cols: Z U Q F T
[ -5 -17 -28  22  -5] = N
[-11 -11 -22  27  27] = R
[-33 -17 -37  50  42] = S
down: [-11 -33] | Z
key -> tag
[-11] -> q_720
[-4] -> q_133
[-17] -> q_774
[-5] -> q_778
key N 1:  | q_778
down: [-5 27] | T
down: [-28 -22] | Q
q: [-11 -11 -22  27  27] | R
q: [ -5 -17 -28  22  -5] | N
q: [-33 -17 -37  50  42] | S

cols: J A D V C
[  5  16 -11 -12  -4] -> X
[  0   4 -24   0  12] -> P
[-10  -7  -3 -10 -52] -> W
[ -5  -7 -11   9 -17] -> Y
[-8 -9  4  8  1] -> E
[  1 -18   8 -30 -14] -> K
[ 11  -1   6 -23 -39] -> L
[-13  -9 -16  -3   1] -> G
[ 1  5 13 12 23] -> B
tags:
[1] -> q_512
[23] -> q_418
[-4] -> q_90
[13] -> q_892
key B 5:  | q_418
down: [ 4 -7 -7 -9] | A
q: [ 11  -1   6 -23 -39] | L
q: [  1 -18   8 -30 -14] | K
q: [  0   4 -24   0  12] | P
down: [ -4  12 -52 -17   1 -14 -39   1] | C
q: [-10  -7  -3 -10 -52] | W

cols: Pivib sevid Vibek fari
[-31 -14  36 -13]  pob
[16 19 47 40]  ziv
[-19  -9  31  -7]  pevu
[25 15 -2  8]  vaf
[ -6  -5  10 -10]  sadan
down: [36 47 31 -2] | Vibek
tags:
[-2] -> q_897
[36] -> q_173
[25] -> q_893
key vaf 3:  | q_897
down: [47 31] | Vibek
q: [16 19 47 40] | ziv
down: [-31  16 -19  25] | Pivib

cols: galol gori voto takom
[-40 -19 -29 -21] : luzu
[-14  34   5 -10] : bep
[ 16 -29  20  11] : guki
[-32 -26 -28 -17] : Ded
[16 20 20 11] : nivi
key -> tag
[-9] -> q_331
[-21] -> q_122
[-18] -> q_747
[-22] -> q_241
[-10] -> q_153
[-17] -> q_344
key bep 4:  | q_153
q: [-14  34   5 -10] | bep
down: [-40 -14  16 -32] | galol
down: [ 34 -29 -26  20] | gori

cols: Vozun pem Lerad Goduz mana
[-28 -33 -16 -12 -17]  Fov
[ 24 -33 -16 -12 -17]  Pelik
[12 13 20  6  0]  tem
tags:
[24] -> q_320
[-28] -> q_324
[12] -> q_923
[-12] -> q_816
[23] -> q_767
[-27] -> q_41
key Pelik 1:  | q_320
down: [-17   0] | mana

cols: Defo Muta Zol nivu Befu
[ -1 -40 -19   6  17] -> gafav
[  5 -14 -12   9   8] -> Degal
[-6 36 -5 -4  4] -> mene
[ -7 -22 -17   8  25] -> rof
[ -7 -22  18 -13   3] -> mif
[ -1 -40   1  -1  16] -> Vav
[ -6 -33  22 -14   1] -> Kap
[ -1  19 -14   4  10] -> debu
[-10  23  17 -16  -6] -> losi
[  7  27 -29  17   6] -> rasom
key -> tag
[1] -> q_775
[2] -> q_464
[17] -> q_152
[3] -> q_352
[-6] -> q_81
[16] -> q_245
key Kap 5:  | q_775
down: [  4 -16] | nivu
q: [ -7 -22  18 -13   3] | mif

cols: rov Gobol tuse sivim kabiz vibik
[26 44  2 10 35 31] -> Gamut
[ 3 -8 20 14 -1  3] -> ved
[ 3 -7 19 15 -1 -1] -> koz
[ 17  11  -4 -14 -11  32] -> sofun
[ -3 -15  -7 -17 -26   5] -> koler
[ 5 19 16 22 36  8] -> kad
[  6  -5  -5 -22 -23  32] -> dabe
[  4  -8  -3 -19 -22  24] -> Dapog
[  3  -1  -6 -17 -12  23] -> rorub
[ -3 -12 -10 -21 -24  11] -> Vuko
down: [ 3 -1 32  5] | vibik
down: [ -1 -12] | Gobol
down: [ 14  15 -14 -17  22 -22] | sivim
down: [19 -5] | Gobol

cols: lusi lub giget Popet nugu runob
[23 13 -6  3 15 15] = Fimet
[24 31 40 38 33  5] = bedun
[23 13 -6  3 15  1] = Beb
[ 8 14 39 34 18 11] = tilur
down: [24 23  8] | lusi
tags:
[15] -> q_444
[23] -> q_550
[18] -> q_506
key Fimet 5:  | q_444
q: [23 13 -6  3 15 15] | Fimet
down: [15 33] | nugu
down: [15 33 15] | nugu

cols: tuli nofi Daza Mak mupa bav livem kasa mumi Vavo
[ 3 -4 -3  0  1  2 -1  2 -2  2] = bedu
[  2   6   5   5   9  -2   3   0 -12   7] = dud
[  9  -1   3  -6   3   1   8 -13   0   3] = bigoz
[  2   6   5   5   9  -2   3   0 -12   5] = Kame
[-31  21   9  43 -24  -1 -10  13   3 -35] = kuzoz
key -> tag
[-13] -> q_326
[3] -> q_671
[0] -> q_990
[13] -> q_146
key bigoz 8:  | q_326
q: [  9  -1   3  -6   3   1   8 -13   0   3] | bigoz
q: [-31  21   9  43 -24  -1 -10  13   3 -35] | kuzoz
down: [7 3] | Vavo
q: [  2   6   5   5   9  -2   3   0 -12   7] | dud

cols: pep ketof zod gurud
[43 54 19 -5]  Nad
[-42  40 -27 -46]  laz
[ 43  54 -33 -12]  gozor
down: [40 54] | ketof
down: [ -5 -46] | gurud
tags:
[20] -> q_14
[18] -> q_975
[-27] -> q_240
[19] -> q_101
key Nad 3:  | q_101

cols: bege Filu Zar Pageg ziz mav
[-11  -2  33  11 -27  -5] : suk
[ 45 -17  -4  12  19 -30] : noriz
[-23  46 -18 -27  13  31] : fur
[-15  -3  36  10   3 -13] : sefos
[ 17 -31  16  42 -11 -40] : ligef
[ 26   2  10  -8  32 -15] : rit
Table of tags by key:
[32] -> q_476
[33] -> q_955
[-15] -> q_722
[-40] -> q_608
[-16] -> q_731
[-30] -> q_830
[-13] -> q_164
key rit 6:  | q_722
q: [-11  -2  33  11 -27  -5] | suk

cols: ber Geg nevop nebes dabek Gem mubi
[-38 -19  -8  44 -45  -2 -15] : nefu
[ -6 -35   6  23  14 -24  11] : zoma
[ 12  21  19   3  17 -37  33] : buku
[ 40  19 -32 -29  30 -24   6] : bivos
[-24 -31   8  25 -24 -27  23] : nudo
[ 23   4  -8  21  33 -35 -15] : subam
[-12   3  32  18  -5 -17  28] : nefoz
[-28  39  -2  10 -43  36 -46] : bani
[-38 -16  49 -29 -16  33  31] : vek
[ 21  30  -4  20  26 -21 -20] : kot
[-38 -16  49 -29 -16 -16 -20] : gim
[ 12  26  27  16  22 -32  25] : Tilu
down: [ 36  33 -21] | Gem
down: [49 -4 49 27] | nevop
Table of tags by key:
[-2] -> q_279
[-46] -> q_657
[25] -> q_783
key bani 7:  | q_657

cols: Doz limem Kal Sugi rasov
[-19  -9  14   2 -17]  dat
[-29   2  37 -10 -26]  res
[ 22  10 -22  -5  21]  tura
[ 11   7 -39  29 -21]  rik
tags:
[-26] -> q_329
[-21] -> q_770
[22] -> q_695
[20] -> q_296
[21] -> q_697
key tura 5:  | q_697
down: [-17 -26] | rasov
down: [10  7] | limem
q: [ 22  10 -22  -5  21] | tura
down: [ 2 10] | limem
down: [ 21 -21] | rasov
down: [-9  2 10] | limem

